128 stands for zero in the data rows.
Here are some numbered points:
[138 192  92  56 183  54 149 149 166 146 200  58 140 127 150 160  65 141 145 109 176  79 147 154
 108 143 109 158 126  79  98] 0
[118 158  68   0 175  63 205 252 151 158 115 180 112 176 109 123 162 101 148 151 143 116 146 109
  80 109  98 182 148 106 141] 1
[112 160  85   8 184  76 195 241 157 155 139 180 101 161  96 117 139 105 134 154 141 128 159  97
  89 113 128 187 161 107 154] 2
[127  88 135 133 182 141 114 163 145  88 129 104 144  84  91 168 117 127 102 130 162 178 156 108
 133 167 142 127 137 143 174] 3
[173 217 123 144  79  91 156  54 143 129 180  61  55 174 167 116 103 114  97  49 146  51 118 192
 118 113 131 131  80  54  34] 4
[140  82  97   0 196 133 128 134 136 188 100 203 158 130  37 191 219  66 210 223 136 119  90 103
  80 114 134 181 177 138 187] 5
[101 116 165 118 155 100 210 122 129 107 144  94 129 149  93 175 106 134 121  39 119 134 157 119
 114  99 145 133 153  54 167] 6
[189 234  56   0 173  36 162 255 132 144 128 186 129 212  92 101 142  87 171 141 105 122 162  88
  95   0 109 228 167 149 161] 7
[198  77 146 154 122 118 109 157 126 109 136 101 162 110 119 233   3 164 143  83 151 122 186 132
 210 131 124  63 167 171 184] 8
[ 81 144 149 191 111  94 151 191 101  91 107 122  94 152 162  97  96 148  90  67  92 213 150 103
 160 136 154 148 137 112 109] 9
[100  82 117  88 136 157 146 202  96 131 179 152 108 129  98 155  94  91  76  99 212 147 174 255
  93 140 122 140 212 161 216] 10
[141  80 126 177 101 147  82 230 111 120 175 105 115 107  66 127  45  98  68 101 212 150 184 203
 148 135 138 103 164 232 151] 11
[173  71 135 112 131 232  28 100 130 106 126 102 161  53 189 101 115 211 140 143 117 182 123  89
 187 138  76  63 109 174 136] 12
[ 49 167 125 205 108 117 146 222 125 122 141  94 114 136  98   0  81 141  80 112 126 191 129  76
 117 155 141 150  85 172   7] 13
[ 93  82 143 117 157 204 115  45 152 113 134 165 135  89 127 167 200 108 123 211 147  79 121 172
  60 131 125 141 162 123 186] 14
[147 162 183 139 143 125 141  30 127  98 154  47 155 131 143 161 142 133 148 105  83  91  80 167
 131  82 131 114  92  77  99] 15
[ 86  71 121 136 169 177 139  59 171 138  82 229 174  63 133 139 186 127 185 255 118 110 145  65
 125 237 149  84 129 131 161] 16
[128 112 140  84 139 118 162 172 118 157  98 146 164 130  61 153  91 142 163 137 121 120  88 111
 130 133  71 147 138 134 185] 17
[151 148 132  28 165 111  73 144 121 149 195 128  93 123 140 129 231 123 131 119 162 121  84 221
  55  76 104 210 105 149 121] 18
[110 126 170 157 104 203  98  77 117 145 137 125 109 120 155  75 171 177 105 117 109 139  97 153
 114 147 133 102  95 117  82] 19
[126  85 120  89 134 155 156 203  94 124 180 170 102 125 103 158  95 108  73  96 210 154 191 244
  93 147 134 152 208 183 224] 20
[109 100 123  89 128 124 156 174 119 149 105 155 163 128  75 151  80 144 154 152 121 124  90 117
 129 162  97 170 136 143 176] 21
[109 144  81 102 120 117 105 105 182 190 149 178 142  89 138 104 201  94 142 240 185  46 108 194
  51 212  96 159  98 169 103] 22
[ 79  58  98  61 130 152 127 160 111 176  76 209 121 116  13 137 165  33 144 207 157 127  97 126
  45 176 123 188 209 163 205] 23
[161 168 110 187 106 120 135  81 173 127 148 117 114  97 154 132 141  85 113 171 169  36 153 211
 101 153 128  96 117 165 105] 24
[141 155 170 196  82  64 118  68 100 223  99 146 180 142 150 112 138 117 173 169  79 131  68  36
 202 184 141  71 102  82  93] 25
[164 181 111  63 155  97 146 193 102 134 171  78 121 175 208 103  58 144  93  24 136 137 170 133
 170  67  89 150 168  71 151] 26
Which two points above are nearest to each new point? Their numbers follow each, nearest first.
[157 151 130   0 237  96 147 214 162 174 137 162 175 131  79 139 205  98 199 233 142 111  98  83
  74  47  97 195 154 145 168] 5 1
[ 67 109 116 177 119 120 188 185 134 115 132 151 108 163  45  91 130 105 113 184 138 135 148 140
  85 156 146 194 125 162 114] 21 3
[138 162 117 187 143 133 124 109 172  58 127  56  69 168 186  57 170 166 102 133  75 116 160 128
 131  81 130 149  73  97  45] 19 15
[140 128 149 255  76 123  98  37 124  98 117 119 131 118 104 131 139 114 140 145 130 103 134 140
 147 178 171  84  95 145 114] 24 19
[182 176 115  71 139  49 203 165 162 152 130 115 100 167 170 166 118 109 147  89 152  99 127 133
 141 136 122 151 104  61 111] 0 6
[176 151 162 255  77 100 100 113 146  55 111  46 140 105 119 168 104 105 132 122 130 111 139 110
 176  97 155  94 101 148 116] 15 24
[ 96  85 162 117 134 185 186 115 122  89 124 130 115  88 112 165  53 141 138  60 130 138 172 117
 173 114 132  82 157 115 174] 6 3
[140  94 146 120 159 190 127  69 158 132 119  94 114  71 174 126 104 168 125 139 130  87 119 140
 129 188  90  70 121 112 102] 19 12
[125 167  87  33 163  49 178 104 138 130  99 156  89 198 206 128 232 116 154 109  42 145 115  26
 143  80 133 193  88  19  84] 1 2
[155  78 155 101 167 193 132  73 156 144 127  84 110  84 166 131 107 190 120 141 137  96 123 121
 113 191  89  70 141 100 130] 19 12
[182 159 151 119 137 120 111 231 159  88 172  56  72 142 165 149 110 175  59  43 164 114 165 169
 109  26  87 119 137 170 159] 26 11
[132 195 129 142  88 110  65  99 144 157 161  83 108 149 213  65 177 155 128 108 121 134  85 160
 110 111 115 155  47 145   6] 19 4
[167 178  93  11 139  27 102 206 108 199 187 106 201 124 117 146  62 110 153 144 181 118  97 154
 125 102  59 173 105 201 133] 0 17
[229 170 137 136  88  93  65 108  94 172 169 107 249 125  97 169  65  90 210 183 144  27  96 144
 196  77  86 115 153 177 141] 17 8
[198 138 146 246  81 115  51 112 130  79 174  49 107 142 193 142 106 123  98 131 150 137 169 195
 205 118 127  56 100 129 101] 24 15
[ 70 159  64  14 122 119 182 182  97 171 119 127  60 191 231  34 122 196  68  48 124 171 133 123
 122 174  77 176  78  83  50] 26 9
[ 73  69 147   0 185 216 197  90  83 127  97 156 113 115 143 136 141 186 196  67  48 173 117  78
 169  86 115 131 136  51 153] 6 17
[107 101 117  23 152 139 114  44 111 243  98 222 199  87 106  65 187 139 220 247  81 112  57  55
  93 153 124 125 125  71  99] 16 5
[ 76 182 113 148  42 101 155  82  68 139 136 159 123 160 223  61  77 138 104  75  87 152 114 127
 152 171 108 116 101 111  83] 9 19
[ 96 135 135 106 155 146 113  68 143 176 156 167 130 134  82 126 213  77 129 219 151 102  93 156
  47 147 141 180 155 126 181] 14 22
[149  68 147 231  91 156 118  91 148  46 101  88  88  88 174 201 121 127 119  43 137 159 155 112
 202 167 167  69  96 123 126] 3 8
[ 94 151  93  86  89 139 129 109  89 124 154 169 133 136 183  90 123 112  78 117 133 137 166 191
 114  88 103 141 134 136 123] 19 24
[136 136 174 255 102 129 123  45 167  82 106  70 149 136 160 175 162 135 101 102  84 132 124  56
 157  87 178  64 104  72 127] 15 19
[201 149 141  83 172 140  90  95 159 132 116  88 137 124 145 129 178 124 176 196 121 108 103  66
 122  70  84 137 128 114 128] 15 17
[103 109  94  66 142  51 181 154 141 112 108 185 103 155 117 191 158  83 156 113 124 159 173 143
 109 135 166 202 152  92 175] 2 1
[124 184  69  88 208  41 172 106 206 176 126 107 177 149 186 149 255  96 173 255 116  75  97 122
  59 172  94 210 103  59 120] 22 1
[140 127 176 255  97 147 112  31 163  68  97  94 136 123 168 158 160 142 120 108  94 138 125  62
 155  91 187  56 115  64 146] 15 19
[129 160 124 150  84  93 123 131  96 142 122 168  88 159 126 113 166 103 110  99 108 165 133 119
 120 100 174 154 120 133 128] 9 19
[133 126 112 123 130  98 122  87 143 110  97 149 150 154 141 151 151 113 172 192  83 109 140  98
 137 152 143 132 127 127 116] 21 17
[160  62 114 185 104 163 121 106 136  58  96 108  89  95 159 206 140 119 107  54 137 144 161 134
 185 172 149  88  95 136 173] 3 8
[ 66 107 129 134  62 150 175 164  40 151  92 222  42 173  78 114 176 107  92  63 124 189 159 150
  67 165 149 162 170 141 156] 9 20
[207 162 127 118 104  80 103  48 153 115 144  88 129 130 224 185 112 146 153 104  99  61 123 163
 192 104 107  82  89  78  75] 15 4
[190 132 150  85 170 120 109 131 167 114 112  73 121 143 135 131 176 134 143 174 107 104 122  63
 105  74  93 119 128 108 145] 17 15
[191  42 189 142 147 255  17 134 117  88 142 101 108  56  79 199 157 154  78  67 189 163 138 162
 131 104 138  56 168 224 223] 3 11
[172 175 129 207 113 136 120 133 181  96 114  58  66 140 132  81 164 138  69 108 141 127 136  80
 117 106 141  93  92 111  83] 19 9
[134 175 124 132  74 109  80  88 144 152 149  84  97 157 201  73 192 166 110 118 115 127  74 147
 124 112 111 139  42 144  40] 19 4
[126 145 144 254  84 122 107  47 141 106  99 123 145 102 102 131 125  84 133 133 130 100 128 133
 131 163 161  97 101 147 102] 24 19
[138 149 114 229  86 166  46 159 150  65 141 127  66 122 180  86 187 158  54 106 139 159 159 141
 115 155 153 122  99 190  93] 19 9
[ 63 172  45  19 112  92 176 176 110 173 136 142  70 187 246  27 117 173  76  35 113 162 135 127
 121 148  89 175  85 107  29] 26 9
